In the rows, 128 means zero.
One turn moves each row of this set onto another row. After a few examples, where does it send each row asked below?
q_961: [126 134 119 139 119 126 121 135 138 146 160 114 167 113 132 129 101 149
 112 128 133 121 137 100  78 146 126 122 135 127 138 150 128]
q_672: [125 142 115 135 117 129 120 146 134  97 112 110 135 114 132 101 139 134
 120 124 131  93 126 139 114 163 104 134 170 133 146 172 122]
q_397: [136 118 137 138 122 136 124 154 131  85 126 109 102 143 129 113 137 133
 108 119 123 137 127  95 166 145 105 129 152 126 133 101 113]
q_842: [125 140 112 136 119 131 120 148 131  98 110 110 135 114 132  99 137 133
 120 125 132  93 127 137 113 161 100 133 169 130 143 173 122]
q_577: [125 131 124 119 131 133 132 136 141 163 104 133 145 106 128 132 107 126
 112 120 142 141 184 139 106 148 118 128 127 133 149 152 126]
q_538: [129 145 139 127 122 115 127 143 161 132 111 167 146 130 120 132 169 136
 123 124 136 116  90 122 118 163 143 133 119 120 119  93 114]
q_885: [136 129 131 139 134 139 119 153 137 138  81 113 122 149 117 117 127 130
 129 112 121 138 101 121 160 142 115 124  87 128 113  90 113]
q_283: [144 136 109 118 129 130 119 158 149 135 101 157 137 134 114 118 143 121
 134 114 140 129  99 118 119 151 117 132 116 103  91  96 112]
q_122: [122 135 137 119 127 128 133 133 148 160 110 136 148 106 130 138 115 130
 111 121 140 138 181 144 105 152 128 132 130 139 157 151 127]
q_198: [132 115 130 142 123 134 129 151 124  88 121 110 102 140 134 108 138 131
 101 121 125 133 127  86 164 145 101 118 146 122 132 103 112]
q_304: [118 133 133 124 128 127 135 130 143 163 106 137 149 105 132 135 116 132
 107 123 141 136 180 137 104 152 127 126 127 137 158 153 128]
q_287: [120 131 125 124 129 129 135 132 138 164 103 135 147 105 131 131 111 129
 109 123 141 137 183 134 104 149 120 123 125 133 152 153 127]
q_855: [121 139 123 137 126 113 134 137 147 138 100 167 149 128 128 120 167 134
 114 129 140 114  93 103 116 161 135 113 108 111 116  99 114]
q_573: [125 140 159 123 116 133 133 143 143 132 127 125  72 133 130 124  92 145
 103 128 117 118 114 135 122 162 131 121  76 130 130 133 113]
q_650: [123 140 159 126 116 133 136 140 143 132 126 125  74 133 132 123  93 147
 101 131 118 117 115 132 120 163 132 119  75 130 132 133 113]
q_244: [126 121 146 145 118 127 132 144 132  87 127 115 107 140 135 116 149 139
  98 126 124 128 123  89 165 150 115 122 149 132 146 100 114]
q_149: [132 137 125 134 119 128 116 139 143 144 165 111 166 114 127 133  99 148
 118 123 132 124 137 109  80 146 126 132 141 130 136 147 128]
q_162: [126 137 126 137 118 125 119 134 142 146 163 113 167 113 130 134 103 151
 114 127 131 122 136 105  79 147 130 126 138 129 140 148 129]
q_714: [126 117 136 147 120 128 133 144 126  89 121 114 105 140 137 110 145 136
  96 127 124 128 125  83 165 148 108 114 145 125 141 103 113]
q_456: [122 142 117 138 117 128 122 144 134  97 112 111 136 114 134 101 141 135
 118 126 132  91 126 137 115 163 106 132 170 133 148 172 122]
q_795: [120 140 114 139 117 128 123 144 132  98 109 111 135 113 135  99 140 135
 117 127 132  90 126 133 113 164 104 129 168 131 147 173 123]
q_328: [122 138 157 126 116 131 136 141 139 133 124 125  73 133 132 121  91 146
 100 131 118 116 115 130 120 161 129 116  72 127 130 135 112]
q_747: [124 137 153 124 117 134 135 142 138 134 124 125  73 133 131 120  89 144
 102 128 118 118 116 130 121 160 128 116  72 126 127 136 113]
q_282: [123 139 111 138 119 130 122 146 130  99 109 110 135 113 133  98 138 132
 118 125 132  92 127 134 113 161 101 128 167 129 144 174 122]
q_460: [132 121 148 138 118 132 126 151 135  84 130 113 105 142 130 118 146 137
 105 122 124 133 124  98 166 149 113 130 154 132 142  99 113]
q_505: [118 134 146 152 128 124 130 136 139 140  84 122 131 146 128 123 148 143
 115 124 120 127  95 112 159 152 132 113  83 138 135  91 115]
q_779: [125 128 129 149 133 131 128 143 130 142  77 118 127 146 125 114 136 135
 119 121 121 130  99 108 159 145 119 110  79 128 122  93 115]
q_788: [142 143 131 117 125 127 117 156 162 130 112 161 140 134 112 130 154 128
 135 113 137 126  94 131 120 156 131 144 124 115 105  92 112]
q_854: [130 133 104 130 131 122 129 148 140 139  93 161 142 129 123 111 151 124
 121 124 142 122  99 101 115 152 119 113 105  99  99 100 112]
q_783: [136 137 147 135 131 136 117 152 148 135  92 115 124 150 115 128 135 136
 134 111 118 138  97 132 162 147 125 136  95 138 122  85 114]
q_38: [132 135 118 132 119 130 116 140 140 144 162 111 163 114 126 130  95 146
 119 122 133 126 138 106  80 144 122 129 139 126 130 149 128]
q_498: [125 139 157 144 127 127 124 143 150 135  93 121 129 147 122 132 148 143
 124 118 118 130  93 128 162 151 135 130  93 143 136  86 116]
q_261: [126 138 156 123 117 135 133 144 141 133 126 125  71 133 129 122  89 144
 104 129 118 119 116 134 122 160 128 120  75 127 127 134 113]
q_982: [129 133 116 137 121 129 119 139 137 147 159 112 165 114 129 126  96 146
 116 126 133 125 139 100  78 144 123 124 136 124 132 150 128]
q_501: [126 135 131 118 129 132 130 137 147 161 109 135 145 106 127 136 110 127
 115 119 140 141 182 145 105 150 122 134 131 137 150 151 127]

q_779 -> q_498
q_842 -> q_795
q_714 -> q_460
Where do these go?
q_287 -> q_122
q_261 -> q_328
q_855 -> q_788
q_38 -> q_961

One turn moves each row of this set onto another row. After a few examples, where does it send each row asked below?
q_589: [115 135 111 102 148 157 132 115 109 110 142 131 130 134 152 153 169 145
 125 116  68 119 126 164]
q_447: [117 153 123 103 133 149 146 139 112 108 133 136 150 115 137 151 167 137
 141 113  79 123 125 163]
q_450: [138 116 113  86 137 166 114 128 103 138 137 151  94 145 119 106 121 122
 160 142 124  97 136 138]
q_157: [124 105 115 106 132 129 110 112 117 132 156 119 163 162 140 129 158 141
 106 141 114 105 107 117]
q_343: [101 132 118  94 153 163 148 138 106 115 144 126 142 102 133 148 172 140
 135 126  76 106 136 150]
q_321: [144 108 124  82 117 159 105  92 134 115 147 128 121 152 118 110 154 163
 149 125 125  97 118 157]
q_190: [126 119 135 112 126 123 101 136 117 121 156 140 135 102 118 123 114 117
 180 149 125 101 101 116]
q_695: [106 135  98 110 128 141 138 120 129 111 148 141 161 132 133 130 132 110
 105 132 116  96 142 179]
q_943: [141 127 142 104 119 124  80 131 125 105 167 136 139 123 137 127 143 129
 186 131 131 106 113 123]
q_506: [135 116 101  91 126 151  99 107 130 149 133 129  99 144 134 103 121 124
 151 149 126  94 117 125]
q_481: [ 92 159  90 105 128 153 144 122 125 117 151 125 150 140 136 125 135 120
 111 142 114 102 141 159]
q_892: [102 152 115 105 139 140 139 134 115  87 134 124 149 105 150 149 156 138
 149 130  76 104 130 154]
q_206: [126 114 125  94 126 126 113 145 117 117 147 144 134 109 119 124 134 128
 201 161 124 111 118 120]
q_458: [122 137 123  91 141 160 101 118  99 153 126 143 100 140 130 122 128 131
 175 144 104  94 114 131]
q_324: [126  98 100 112 122 137 107 128 122 132 166 113 180 148 147 122 160 137
 117 135 112  89 126 129]
q_164: [146 124 107  80 142 148  99 112 113 159 140 131 100 144 152 110 137 116
 150 130 125 106 129 128]
q_214: [111 135 110  94 126 144 129  96 133 107 176 111 161 121 141 130 129 118
 108 139 130 116 132 169]
q_20: [119 131 113  91 139 148 130 126 103 112 152 109 140 121 158 152 183 144
 134 122  77 112 104 157]
q_702: [118 135 112 104 135 132  88 130 117 114 160 158 138 118 124 128 107 119
 182 146 135  99 108 126]
q_212: [ 98 135 106  97 131 148 139 119 124  98 158 134 172 120 114 115 140 125
 103 150 117  99 136 155]
q_250: [144 124 141  91 158 152 136 109 128 103 163 120 119 111 146 133 145 149
 131 119 102 143 142 131]
q_722: [139 118 123  98 120 138 100 150 106 117 147 153 152 111 121 126 129 131
 194 143 128  99 119 121]
q_936: [152 111  87  79 117 119 114 140 147 148 167 134 146 107 153 142 142 128
 156 131 124 115 119 153]
q_60: [116 145 123  89 149 160 149 128 105 112 141 137 146 122 126 163 168 142
 133 131  74 105 138 149]
q_765: [111 136 106  96 133 143 134 122 125 103 160 144 177 130 119 141 132 113
 106 155 104  95 145 157]
q_67: [149 103 102  82 137 138 105 153 136 145 181 134 141  96 155 136 136 127
 158 139 110 126 117 145]
q_914: [108 139 108 112 123 138 124 111 133 113 166 134 185 125 143 141 133 128
 111 144 118 120 134 164]
q_602: [130 109 143 100 159 135 127  99 123 115 173 117 131 112 147 151 135 134
 138 116  95 137 139 122]
q_561: [146 112 133  80 108 149 110 112 152 112 148 125 106 151 128 122 155 147
 154 124 108 108 119 168]
q_585: [122 108 101  85 136 151 122 119 111 144 135 140  96 149 114 107 133 121
 172 152 126  95 133 130]
q_78: [123 117 110  95 145 158 113 115 106 150 126 133  94 141 116 120 131 121
 162 129 123  93 108 119]
q_633: [133 124 125 110 122 132  97 139 130 120 162 133 121 106 133 140 135 140
 197 135 122 108 106 112]

q_447 -> q_190
q_633 -> q_914
Where do these go?
q_60 -> q_206
q_561 -> q_602
q_212 -> q_450
q_943 -> q_214
q_324 -> q_321
q_458 -> q_892

One turn moves each row of this set onto another row. After a few examples, where does it send each row asked below?
q_558: [141 172 116 147 131 127 121 131 111 129 125 141 132  93 100 130 116 133
 135 142 134 105 128 139 129]
q_338: [126 124 138 134 108 129 117 149 188 136 134 130 119 137 160 127 157 131
 136 145 116 114 115 145 122]
q_893: [134 167 134 136 115  85 135 143 125 152  70 130 127 152 113 134 156 138
 122 137 106 107 117 148 111]
q_572: [133 183 119 153 136 132 118 141 115 135 110 133 122  85 112 126 128 135
 126 144 143 112 117 146 131]
q_729: [134 122 127 178 145 138 115 146 112 142 166 118 123 151 155 112 160 149
 120 135 112 107 121 133 120]
q_667: [142 121 128 145  93 125 107 138 169 123 140 148 124 151 158 127 131 124
 136 146 122 105 130 128 132]
q_909: [128 104 119  93 138 105 121 145  89 143  98 130 120 126 163 118 153 124
 115 146 130 108 106 144 117]
q_801: [137 175 131 149 111  87 126 144 116 149  61 135 123 154 123 130 149 132
 116 140 118 107 119 141 118]
q_821: [135 100 116  93 132 104 119 140  82 139 104 136 123 132 161 120 144 121
 118 145 128 104 112 137 120]
q_326: [131 107 117 101 132 106 115 145  81 139  94 136 117 129 168 116 146 120
 113 147 138 108 108 137 123]
q_445: [129 140 131 156  99 131  99 155 173 128 116 139 109 139 177 118 146 124
 123 149 139 115 115 137 136]
q_251: [144 164 129 141 107  84 131 135 115 146  74 139 130 160 112 135 142 133
 124 138 107 103 127 140 115]
q_376: [129 127 127 181 147 139 113 152 114 145 156 114 120 146 162 109 166 147
 116 135 116 110 115 135 122]
q_857: [135 127 124 185 142 139 110 149 107 140 158 121 119 153 161 109 158 147
 116 136 120 109 121 129 125]
q_595: [132 172 122 137 142 130 128 136 124 138 124 129 131  84  99 131 132 139
 135 140 128 109 118 151 122]

q_821 -> q_909
q_376 -> q_857
q_801 -> q_251
Where do these go?
q_558 -> q_595
q_667 -> q_338

One turn moves each row of this set onto another row. After a few examples, where does it send each row asked below?
q_156: [147 109 125 125 144 133 116 111 105 103 119 132 119 112 151 104 103 154
 127 151 129]
q_899: [118  95 136 130  90 126 104 129 141 134 139 105 118 155 126 132 140 125
 131 142 114]
q_751: [123 149 101 160  95 120 133 109  94 122 120 130 132 140 114 110 109 129
 134 138 114]
q_294: [118  97 123 132  79 131 111 136 128 146 133  94 142 122 116 144 118 130
 132 117 121]
q_772: [121 120 130 137 166 116 131 119 143 119 113 105 122 117 142 143 121  93
 135 131 128]
q_790: [154 108 135 120 133 109 104 136 130 117 147 161  98 141 123 114 132 139
 145 135 130]
q_337: [120 129 131 103 116 131 176 124 106 126 137 135 122 108 130 136 139 107
 132 104 117]
q_152: [122 122 121 123 159 115 136 124 149 127 120 106 125 104 136 138 116  90
 136 124 130]
q_388: [125 108 164 156 143 123 129 118 100 109 126 126 125 116 122 150 161 115
 124 112 132]
q_957: [131 113 147 164 107 124 104 149 130 146 144  96 131 128 140 162 125 122
 122 139 125]
q_295: [135 112 123 154 105 112 135 136  94 130 131 141 154 112 119 150 129 157
 133  82 136]
q_66: [138 150 111 160 121 127 114 123 104 132 143 132 123 125 131  96  95 127
 121 159 136]
q_688: [120 120 120 132 166 123 131 119 138 120 112 100 129 104 144 135 104 102
 134 127 134]
q_315: [120 101 138 111 146 148 126 117  95 110 137 125 118 108 145  98 116 135
 122 121 146]
q_118: [127 112 151 117 138 122 129 143 115 119 160 155  95 144 130 120 151 119
 137 114 134]
q_247: [127 128 124 134  90 129 139 151 131 152 149 102 127 128 151 155 109 117
 126 139 113]
q_967: [140 130 113 112 108 129 167 123 114 133 142 139 146  91 153 129 117 130
 116 121 127]
q_91: [111 113 108 124 146 109 117 146 133 122 127 124 109 152 122 130 107 125
 161  96 134]
q_36: [147 146 133 182 119 109 105 122 117 135 143 139 125 126 111 123 129 111
 121 149 132]
q_980: [114 130 135 148 138 134 156 138  73 108 131 129 117 142 154 136 118 144
 134 108 127]
q_507: [141 108 138 142 144 132 122 112 107 107 135 133 133 118 166 111 128 147
 108 146 140]
q_372: [128 112 139 131 128 129 128 149  95 136 148 135 134  93 112 139 121 132
 136  78 149]
q_760: [127 109 132 135 109 138 105 150 130 144 152  99 122 133 157 127 101 132
 120 152 132]
q_63: [154 116 126 148 119 109 118 142 109 133 126 141 139  91 102 155 114 149
 146  94 134]
q_325: [157 111 155 156 135 104 116 115 125 110 118 140 124 113 115 154 155 123
 131 135 118]
q_192: [110 105 121 141  88 137 123 127 112 127 122  89 132 152 145 138 112 141
 131 137 110]
q_267: [149 118 151 151 123 109 138 119 128 127 142 144 140 109 131 152 168 115
 115 126 126]
q_235: [138 139 113 140 123 119 156 133  92 107 116 140 115 143 151 139 104 156
 149 126 107]
q_571: [108 120 109 138 145 106 126 143 126 119 119 119 114 155 124 145 108 125
 163  93 127]
q_691: [142  93 135 124 120 112 104 133 124 124 158 159 121 138 123 111 148 148
 131 113 142]
q_978: [139 162 109 157  99 115 139 130 113 147 144 137 132 110 112 122 110 108
 127 137 123]
q_764: [133 132 117 147 103 115 104 109 117 125 138 142 116 146 104  89 128 121
 131 150 127]
q_387: [148 133 112 108 108 118 165 122 122 128 123 142 133  91 125 142 115 123
 138 121 109]
q_824: [111 110 113 138 150 108 110 143 127 124 121 117 120 142 116 139 105 129
 161  88 140]
q_225: [134 132 116 164  95 112 108 115 108 138 128 132 143 114  83 116 121 122
 131 122 130]
q_985: [126 125 114 131 110 121 155 129  97 110 136 150 121 161 157 122 128 158
 136 119 117]

q_294 -> q_247
q_267 -> q_295
Where do these go?
q_751 -> q_66
q_571 -> q_688
q_118 -> q_388
q_156 -> q_790

